In the data rows, zero lies at 7.5, halfway between 7 and 8.
Here are some points:
tensor([ 9, 10,  6, 10, 11,  5,  3,  6])
tensor([4, 5, 6, 5, 5, 3, 5, 8])
tensor([ 9, 11,  6,  7,  9, 11,  6,  7])
tensor([12, 13,  5,  8,  8, 11, 11,  3])
tensor([ 7,  9,  7,  5,  6,  4,  5, 14])
tensor([ 5,  3, 11,  5,  9,  7,  7,  7])
tensor([ 3, 12, 11, 12, 13,  7,  9, 12])
tensor([ 5,  6,  2, 10,  8,  7,  6,  4])
tensor([ 8,  9, 10, 11,  7, 10,  9, 10])
tensor([12, 12,  9,  7, 12,  8,  9,  5])
tensor([9, 5, 8, 5, 9, 9, 3, 7])
tensor([8, 8, 6, 6, 9, 9, 9, 3])
tensor([ 8, 10,  9, 10,  8,  8,  7,  6])
tensor([ 6,  8,  6, 10, 12,  9,  9,  7])
tensor([14,  9,  5, 11,  9, 10,  7,  6])
tensor([12, 12,  5,  7, 11, 11, 14,  6])
tensor([10,  6, 10,  8,  9, 10,  8,  5])
tensor([9, 5, 3, 5, 1, 5, 9, 6])
tensor([10,  6,  9,  5,  8, 11,  9,  7])
tensor([12,  8,  7,  8,  6, 15,  9,  8])
tensor([14,  9, 10,  5,  7,  9, 10,  8])
tensor([ 3,  6, 11,  5,  8,  3,  7,  6])
tensor([ 4,  9,  7, 14, 10,  8,  8,  8])
tensor([ 6,  8,  4,  7,  6,  4,  7, 14])
tensor([6, 8, 7, 7, 7, 7, 8, 5])
Then 10 other points, each followed by its number:
tensor([3, 3, 8, 5, 8, 5, 5, 7]) 0
tensor([10,  8, 12,  9, 11,  8,  9,  9]) 1
tensor([12,  7,  6, 11, 10, 10,  4,  7]) 2
tensor([ 8,  7,  7, 13, 10,  8,  6,  8]) 3
tensor([ 9,  7,  8,  6,  6, 10,  7, 10]) 4
tensor([12, 12,  8,  6,  8, 12,  7,  7]) 5
tensor([ 6,  3, 10,  5,  4,  9,  8, 11]) 6
tensor([5, 4, 8, 7, 5, 2, 5, 8]) 7
tensor([1, 6, 9, 5, 5, 3, 4, 5]) 8
tensor([11,  7,  8, 10, 12, 11,  7,  5]) 9
Which two of these numbered points are nearest to each point below, looking only along the 2 directions in which the first points spread most? Their numbers follow each, nearest first.
tensor([ 7,  6,  9, 13, 10, 15, 11,  5]) > 9 1
tensor([15,  4, 10,  6,  7, 12,  8,  2]) > 5 2
tensor([12,  8,  7, 11,  9,  9, 11,  8]) > 9 2
tensor([ 0,  5,  9,  8,  3,  2,  4, 11]) > 8 7
tensor([ 7,  8, 12,  5,  7,  8,  6,  4]) > 4 6
tensor([ 6,  4,  7, 10,  4,  0,  3,  5]) > 7 0
tensor([0, 6, 6, 5, 2, 0, 7, 8]) > 8 7
tensor([ 9, 10,  4, 10, 11, 14,  9, 11]) > 9 1
tensor([ 9,  7,  7,  6, 11,  3,  8,  4]) > 4 6
tensor([15, 14,  5, 12,  8, 10,  8, 11]) > 9 5
tensor([ 5, 12,  8, 11, 10,  7, 11, 12]) > 3 1
tensor([15, 10,  8,  7,  9,  9,  7,  6]) > 5 9
tensor([ 6,  7,  9, 10, 10,  9,  6,  9]) > 3 1
tensor([2, 8, 4, 5, 3, 5, 4, 9]) > 7 0
tensor([ 7,  7,  8,  6,  8, 11,  5,  7]) > 4 2
tensor([ 1,  8,  5,  3,  2,  3,  9, 11]) > 7 8
tensor([11,  3,  7,  9,  8, 10,  8,  9]) > 4 2
tensor([ 9,  6, 11,  5,  5,  3,  5,  6]) > 6 0
tensor([ 9,  9,  8,  8,  6, 12,  9, 10]) > 2 9
tensor([8, 9, 5, 4, 5, 7, 8, 6]) > 4 6
tensor([ 9, 13,  8, 10,  9, 13,  8,  2]) > 9 5
tensor([5, 4, 9, 6, 6, 4, 9, 9]) > 0 7
tensor([ 2,  6,  7,  6,  3,  6, 10,  9]) > 0 7
tensor([11,  4,  5,  4,  8, 12,  6,  7]) > 4 5
tensor([3, 7, 6, 6, 8, 4, 5, 7]) > 0 7
tensor([ 2, 10,  8,  3,  4,  1,  4, 10]) > 8 7
tensor([ 7, 10,  8, 11,  7, 12,  9,  5]) > 9 2
tensor([ 4,  6, 10,  6,  4,  2,  7, 12]) > 8 7
tensor([ 7, 12, 10, 10,  8,  9,  9,  7]) > 1 3
tensor([ 8, 10,  7, 11, 11,  9,  4,  9]) > 3 1
tensor([4, 6, 8, 7, 4, 4, 6, 6]) > 0 7
tensor([ 8,  4,  9, 12,  3,  8, 11, 10]) > 4 6
tensor([ 8,  9,  7, 10, 11, 13,  9,  8]) > 9 1
tensor([ 4, 10,  9,  3,  6,  4,  6,  8]) > 0 6
